In the rows, 128 means zero.
The rows of R fall into a few groups, and each row is roughly a mix of its group's hidden directions.
R (165 x 10):
[[114 125 126 176 161  95  98  76 124 110]
 [155 143  94 177 120 120 149 186 116 131]
 [102 159 172 146  69 141 112 136 153 119]
 [105 101 132 104 154 151 161 124 134  62]
 [117 110 123 190 175  94 135 135 139 103]
 [138 171 106  62 138 150 137 148 146 106]
 [ 93 126 117 181 129  74 119 100 137 105]
 [ 84  89 132 179 153 124 169 140 128 118]
 [115  72 174 151 111 122 142  85 138 115]
 [121 178 153 125  84 158 130 129 177 114]
 [ 98  99  93 109 173 106  95 163 147 138]
 [110 124  98 144 168  81 117  97  90  99]
 [100 141  83 130 165 112 126  95 160  85]
 [126  66 145 184 119 132 112 102 135 142]
 [143 132  78 121 133 135 138 201 142 137]
 [137 125 131  98  72 155 169 108 132  88]
 [171 126 128 151  91  61 117 128 126 112]
 [135  82 160 107 102 142 104 149 125 183]
 [118 123  97 139 135  85 198 147 120 115]
 [168 141  90 119 111 168 165 137 169 111]
 [124 104 126  61 100 165 148 150 116 146]
 [103 147 108  50 153 141 127 145 138 130]
 [152 144 119 192 158  88 134 108 103 120]
 [123 154  86  80 170 104 118 103 114 103]
 [ 98 162 195 165 142 122 119 123 115 116]
 [141  95 118 174 101  81 163 139 145 106]
 [113 103 168  81 112 159 102 101  91 121]
 [150 158 119 132 127 102 135  85 114  62]
 [106 128 143 162 107 158  99 152 176 170]
 [118 149  88 136 128 122 129 177 188 107]
 [163 135  91  99 192 107 139 119 129 147]
 [106 121 192 119 121 110 101  88  94 131]
 [175 132 151  94 116 166 102 161  99 151]
 [ 86 128 150 124 124 128 153 123 111  54]
 [171 161  89  91  96 118 129 135 143  91]
 [150 147 163  80 164 141 109  91 102 146]
 [105 159  69 107 161  90 127 103 140 130]
 [158 158  89  95 126 145 105 182 139 144]
 [109 103 107  76 118 147  86 154 148 162]
 [136 105 140 126 118 102  99 187  82 104]
 [158  94 113 183 139 106 111 120 147 172]
 [164 131 148 106  96 182 140 174 128 140]
 [200 121 119  82 122 156 139 138 122 139]
 [166 116 109 132 178 142 153 106  81 154]
 [164 104 126  97  94 159 173 166 133 141]
 [106  81 132 197 116 115 143 120 144 144]
 [111 122 136 165 166 106 124  84 111  76]
 [126 128  78  99 134 141  63 116 145 150]
 [106 167 105 112 117 110 178 176 144 111]
 [ 87 164  90 121 179 113 107 131 135  99]
 [150  62 118 136 178 128 149 132 114 147]
 [132 120 159 154 156 115 138  74  81 154]
 [132 145 121 174  74 133 145 167 165 120]
 [177  93  68 106 132 110 121 137 120 150]
 [124 170 155 108 150  99 103 127  78  93]
 [109  95  79  91 152 112  86 102 123 139]
 [119 136 151 107 113 170 140 171 137 187]
 [172 104 101 148  93 140 165 141  88 149]
 [100 117 128  81 169  92 166 145 103 116]
 [109 147 145  69 119 187 122 110 113 130]
 [110 132 119 188 157 132  91  98  95 149]
 [133 149 135 167 135  92  79  90 130 165]
 [135 134 111  61 108 134 103 142 108 173]
 [ 94  73 111  89 136 129 104 147 132 168]
 [124 134 118 142 179  74 153 123 107  88]
 [ 93  97  87 151 182 115 136 127 150 105]
 [171 141 130 107 127 199 120 150 144 109]
 [175 101 157 125  90 117 132 164 121 172]
 [118  93 164 183 121 144 165 114 118 161]
 [133 121  65 107 168 107 133 155 161 117]
 [129 118  99 179 177  99 134 101 116  98]
 [ 93  98 118  98 137 168 114 138 148 183]
 [137  79 100 175 139 110 157 150 140 163]
 [ 93  90 104 171 127  81 129 105 129 157]
 [147 166 124 135  95 179  92 133 168 137]
 [129 143 102 130 203 114 124 141 167 112]
 [121  84 116 158 139  70 111 149 127 164]
 [160 173  96  83 104 123 127 167 146 139]
 [102 169  85 155 130 138 137 166 172 121]
 [ 94 102 109 195 129  92 151 120 131 125]
 [179 138  75 104 148 134 156 138 160 143]
 [138 149  79 110 152 114 127 168 181 117]
 [145 119 196 114 104 146 130 125  83 149]
 [170 127 170  74  94 149 108 128 115 129]
 [174 139  99 128 153 114  99  99  99 175]
 [124  73 138 143 143 129 170 155 165 162]
 [172 107 141  74 132 166 127 106  94 139]
 [152 143 140  71 106 140 139 177  97 146]
 [112 171 102 179 116  96 141 117 156  96]
 [155 146  95 166  81 101  95 107 124 150]
 [114 105 115 138 158  87 116  91  96 178]
 [151  86 101 172 143 126 169 108  96 143]
 [131 147  96 113 127 135 120 180 187 102]
 [133 121  84 127 161  83 102  87 106 103]
 [125  67 144 171 110 116 163 143 137 156]
 [161  82  76 159 139  92 128 112 129 137]
 [157 134 131 168 136  56 109 142 116 118]
 [132 151 115 117 157 113  68 113 128  74]
 [102 128 150  72 127 154 157 171 133 159]
 [159  91 144 155  75 136 154 115  91 142]
 [123 179  95  85 112 129 134 151 174 129]
 [126 153 164 117  70 121 117 163 166 149]
 [121  83 137 186 113 137  90  97 115 111]
 [129  86 108  74  98 103  91 125 105 136]
 [ 92 108 163 128  94 148 147 158 174 101]
 [154 132 165  60 108 147  98 128 111 128]
 [141 190  76 131 155 118 121 113 132  99]
 [140 124 125 209 130 137 108 106 154 114]
 [125  66 149 181 118 138 105 103 136 137]
 [ 95 172  95 110 176 100 111 140 152 131]
 [158 162 144  74 118 169 114 150 149 149]
 [ 92 106 115 170 157  91  91 115 142 159]
 [ 94  98 128 179 115  98 167 133 153 102]
 [117 110 116 143 207  95 127 113 136 116]
 [162 165 167 150  90 131 146  97 128 164]
 [122 131 107  61 112 151  96 146 131 167]
 [136 119 168 152  98 147 150 163 118 185]
 [126  69 163 166 107 143 109 108 156 145]
 [116 117  94 159 161 126  88  88 160  98]
 [138 151 117 124 107  91 130  81  85  83]
 [150  81 169 119 123 163 141 144  84 151]
 [ 97  88 158 169 103 108 163 102 142 110]
 [104 143 114 126  87 149 159 138 190 103]
 [133 101  82  86 151 131 136 119  75 149]
 [104 119 133 179  92  77 146 131 120 161]
 [117  68 154 174 141 151 100 104 122 128]
 [153  79 141 140 126 124 140 125 166 189]
 [130  99  86 101 159 145 125 166 136 178]
 [163 111 140  94 122 113 117 105  59 122]
 [141 125 144  70  84 140 133 172 124 153]
 [ 80 131 122 153  91 146 125 150 179  98]
 [120 102 168 149 110 143 151 179 133 174]
 [ 96 116 143 169  79  84 151 143 139 145]
 [145 106  78 112 166 170 115  98 124 157]
 [ 86  72 126 169 137  96 135  99 130 125]
 [121 154 141 110 156 100 156 188 138  91]
 [120  96 138 129 103 158 110 154 136 197]
 [ 99  85 146 183 127 122 146 107 137  88]
 [103  76 160 163 104 152 138 141 166 115]
 [122 161 143 113 141 184  90 111 144 169]
 [166 112 159 151 115 148 121 148 143 192]
 [159 114 151  75 142 145 120  92  84 147]
 [123  71 155 174 103 132 134 133 119 170]
 [ 91 146 149 177 127 138 164 136 170  98]
 [168 101  91 138 150 111 111  77  95 125]
 [182 138 110  83 149 113 114  97  90 131]
 [138  70 129 134 152 148 100 103 114 178]
 [149 102 200 116 124 169 131 135 107 125]
 [ 80 153 142 190 128 105 135 105 112 144]
 [134  95 148 183 103 135 143  73 115 123]
 [153 100 161  94  81 147 129  95  94 143]
 [135 125 125 185 182 119 101  94 119 144]
 [145  54 147 152 151 134 123 100 125 149]
 [110 136 137  94 112 195 170 134 142 114]
 [145 140 154  51 134 155 120 140 136 106]
 [166 170 118  76 150 128 115 126 126 172]
 [123 109 170 179 118 149 107 101 173 121]
 [167 110 182 135 109 165  91 145 109 136]
 [127 129  53 146 128 107 154 166 123 140]
 [ 94 111  88 156  88 107 151 150 169 138]
 [167 127 147 101  96 179 123 173 127 146]
 [110  97 155 187 144 106 143  88 106 122]
 [128 111 131 183 131 125 136  74 138  81]
 [126 189 125  67 141 140 127 148 120 110]
 [113 158 193 107  93 148 148 148 117 109]]

In each list below, two rows fit none of the groups, and each other row fits one group, some only roughly. Which are they? Name them in the order they come.
- K504: [109 138 110 125 145 149 112 118 184  68]
- K992: [119 136 121 112  92 159 149 161 193 112]
- K335: [177 146  85  89 158 118 120 139  94 136]
- K277: [139  96  86  72 170 128 132 124 101 137]
- K875: [136 159 163 108  98 168 105 149 171 104]
- K461: [137 139 128  71 106 190 139 148 129 111]
- K952: [104  98 148 118 143 141 180 179 158 124]
- K15: [113 134 168 187  98  88 129 112 133 153]
- K745: [139 162 119 140 118 152  98 140 184  81]
- K533: [162 159 101  83 143 142 104 122 130  76]
- K408: [ 89 140  95 148 132  70 146 117 133  88]
- K79: [113 155  99 112 183 107 135 106 132  78]
- K524: [ 63 111 119  99 165 138 104 113  98 134]

K461; K533
- K43: [152 141  90  92 160 159 128 164 169 115]
- K672: [141 106 134 171 159 125 112  81 100 171]
- K231: [132 128  92 128 158 130 140 115 157  56]
- K567: [122  90 114 188 159 107 103 109 143 101]
- K303: [167 140 131 151 162 103 125  76  90 109]
- K133: [134 146 145  61 132 136 116 138  73 118]
- K48: [117 142  88 153 100 145 145 140 183  89]
- K312: [144 183 124  80 127 112 145 116 114  82]
- K415: [130 152 101 142 155 124 105 127 168  63]
- K115: [138 117 144 168  73 132 148 164 126 170]

K231; K303
- K596: [133 124 115 187 115  89 131 142 157 175]
- K655: [145 149 154 206 128 129 137 156 143 131]
- K67: [167 154 138 182 102 112 120 140  98 165]
- K236: [130  94 147 205 127 111 136 130 143 105]
- K112: [113  86 161 166 143  93 168 153 108 136]
- K713: [140 173  82  93 160 108 163 138 143 116]
- K532: [126  90 166 168  92  93 161 150 137 133]
- K456: [156 139 122  54 160 141 136 150 115 110]
- K409: [145 161 130 152 117 119 152 186 177 118]
- K519: [143 126 153 142  54 163 113 130 154 130]
- K887: [ 99 143 190 139  80 147 109 115 118 114]

K596; K713
- K576: [113 135 134 196 120 120 123 108 184 121]
- K111: [ 97  99 148 194 139 109 103 116 126 156]
- K158: [180  74  96 122 143 115 145 143 132 161]
- K860: [152 167 118  82 173 130 112 110  87 136]
- K30: [110 117 115 185 112 115 123 150 189 119]
- K483: [158 170 179 102 107 143 136 169 116 125]
- K201: [153  98 184 102 130 159 125 135 101 167]
- K594: [131 207  99 114 129 125 104 128 107 144]
- K52: [134 160 131  93 120 153 116 188 146 167]
- K889: [118 100 201 136  98 110 125 136 110 155]

K111; K30
- K593: [111  52 129 158 121 117 115 124 123 162]
- K738: [161 139 155  74 109 148 117 156 113 172]
- K484: [104 105 160 166 131 111 119 115 120  62]
- K592: [116 169 104 137 177  90 104 102  96 127]
- K411: [101 117 118 186 165 120 125 116 126 180]
- K150: [ 93 162 169  91 149 151  84 113 123 121]
- K445: [130 124 190 173 152 122 128  83 127 139]
- K346: [184 151  75 140  91 120 128 149 130 123]
- K443: [120 144 156  66  91 132 115 111  89 111]
- K218: [101 159  64 130 127 109 130 117 174 115]
- K967: [ 90 107 114 156 193 138 128 137 164 123]
- K144: [105 129 149 194  87 110 147 116 105 145]

K592; K346
- K541: [148  90 107 182 137 136  90 104 115 161]
- K856: [ 88 127 181 109 138 163 147 152 166 140]
- K179: [180 105 116 111 112 177 129 162 158 145]
- K381: [156 140 119  91 107 172 144  79 106 100]
- K654: [108 130  60  96 138 125 121 149 148  90]
- K890: [ 75 165 139 161  89 121 147 141 152 103]
- K72: [130  91 174 116 115 113 144 142  73 160]
- K8: [ 98 156 162 114  95 171 138 137 154  85]
- K787: [142 140 100 148 153 149  76 136 122 185]
- K690: [125 158 131  86  97 182 119 121 165 105]
- K936: [137  82 100 105 110 145 135 156 149 184]

K179; K8
- K586: [170 103 162  91 113 159 168 131 111 152]
- K945: [117 114  83 140 179  77 119  99 127 131]
- K238: [145 144 122  66 103 147 108 165 159 107]
- K344: [ 87  98 103 149 158  65 118 133 127 125]
- K386: [ 97 137 133 121 116 125 182 181 161 105]
- K69: [136 108 151  91 106 173 105 164 172 121]
- K382: [141 202 125  78 127 123 112 140 134 133]
- K844: [161 173 111  89 141 142 101  92 101 103]
- K585: [111 105 160  99 117 126 158 193 130 153]
- K254: [105  77 186 147 131 114 148 112  97 125]
- K347: [142 180 132 107  99 172 119 127 164  95]
- K86: [137 186 118 136 153 129 119  91 128  74]

K586; K945
- K457: [103 132 165 206 140 126 131 118 113 120]
- K268: [124 144  85 118 177 125 160 181 130 141]
- K105: [ 96 144 128 169  76 122 128 163 165 113]
- K87: [105 122 147 116 162 140 106  97  87  72]
- K374: [152 163 143 122  97 178 165 128 165 110]
- K798: [158 141 137  48 155 138 134 130 117 121]
- K827: [162 102 101  93 161 139  89 106 127 169]
- K482: [162 135 117  56 120 148 157 138 118 103]
- K223: [151 145 121  81 118  86 140 110  73 116]
- K613: [114 151 182 122 120 167 109  80 105 139]
- K620: [156 123  89  67 132  93 127 150 110 149]

K827; K482
- K342: [117 167 112  83 148 102 101  81 138 105]
- K46: [ 81 122 165 167 138 123 130  86 101  98]
- K718: [123 108 204 142 141 142 118 169 126 120]
- K450: [140 117 126  65 133 142 157 161  90 155]
- K451: [129 142 132  99 103 104 114 140 122 205]
- K502: [163  98  98 190 146 109 139 127 153 144]
- K580: [120 121  99 174 174  97 105 140 157 160]
- K170: [151 132 131 111 180 131  86 101  77 125]
- K838: [ 83 174 141  92 114 117  88 110 127 100]
- K400: [144 167 163 168  93  88 110 124 145 105]
- K891: [134  84  94  62 111 146 126 150 121 123]
- K965: [143 185 145 132 117 173 147 140 166 101]
- K497: [117  97 146  93  73 172 112 136 132 102]

K342; K718
- K113: [ 80 114  96 136 183 100 126  99 109 130]
- K418: [108  94 120 200 143 115 130 117 132 164]
- K369: [152  96 132 186 117 102 146  87 124 100]
- K433: [141 124  93 149 191  88 109 128  99 123]
- K811: [187  90  96 138 134 131 130 143 136 175]
- K703: [113  92 153  81  93 131 144 175 128 150]
- K569: [157 170 113  74 160 150 115 139 108 102]
- K488: [146  85  79  83 118 110 123 151  97 122]
- K110: [157  79 127  80 127 163 131 109  90 137]
- K802: [110 199 145 103 167 118 143 127 130 106]
- K646: [130 152  94  59 128 143 113 147 164 122]
- K529: [116 183  89 124 144  77 127 115 128 100]
- K455: [121 112 148 194 137 115 158 133 144 174]
- K727: [152 175  90  91 142 132 129 153 174 130]
- K35: [ 91 128 134  61 139 116  87 106 113 123]

K802; K455
- K692: [155 152  98  95 155 115  81 101 112  93]
- K396: [165 134 128 125 122 118 100  88  63 149]
- K304: [133  76 143 128 131 139 132  78  75 142]
- K972: [126 155 118  81 136 143 149 187 160 145]
- K132: [133 109 155 200 119 143 118 153 163 120]
- K712: [ 89 174 142 116 109 180 110 140 156 115]
- K693: [153 123 123  50 149 118 110 115 105 143]
- K370: [139 125 114  68 137  97  94 144  81 128]
- K995: [173 126 160 105 133 166  89 129 117 172]
- K743: [144 131 154 106  83 172 105 165 164 121]
- K410: [113 124 142 202 133  84 130 124 152 121]

K692; K396
- K800: [152 148 139  93  90 168 147 176 146 143]
- K894: [159 154 140 147  94 150 164 102 140  75]
- K833: [132 109 129  73 144 157 114 118 133 189]
- K333: [149 106 139 106 100 163 124 147 148 193]
- K867: [ 93  97 138 151 126 130 112 162 190 151]
- K578: [155 149 129 131  80 150 136 163 142 184]
- K185: [194 125 116 114  83 146 125 127 146 164]
- K177: [158 135 163 141  86 136 149 129  91 179]
- K814: [ 80 118 155 154 157 122 117 101 124  72]
- K530: [124 171 132  91 129 153 109 158 183 106]
- K711: [143 151 119  97 104  96  91 169 106 169]
- K607: [143 126  70 146 152  76  99 118 144 115]

K867; K814
- K782: [156 112 102  63 172 128 111 122 108 129]
- K643: [114 148 114  89 128 143 162 189 150 100]
- K772: [175 179 162 122 134 150  98 113  97 124]
- K926: [122 136 118  83 113 159  96 154 185 114]
- K939: [115 159 104  63  97 133 158 152 118 116]
- K758: [136 132 117  54 141 109 135  90 100 118]
- K108: [102 102 135 173  99 108 165 146 172 144]
- K634: [105 157 139 165 124 107 133 113 157  63]
- K948: [185 129 121  73 140 143  86 120 119 137]
- K589: [113 114 103 186 153  99 129  97  87 124]
- K762: [185  96 109  91  94 150 131 121 110 153]

K939; K758
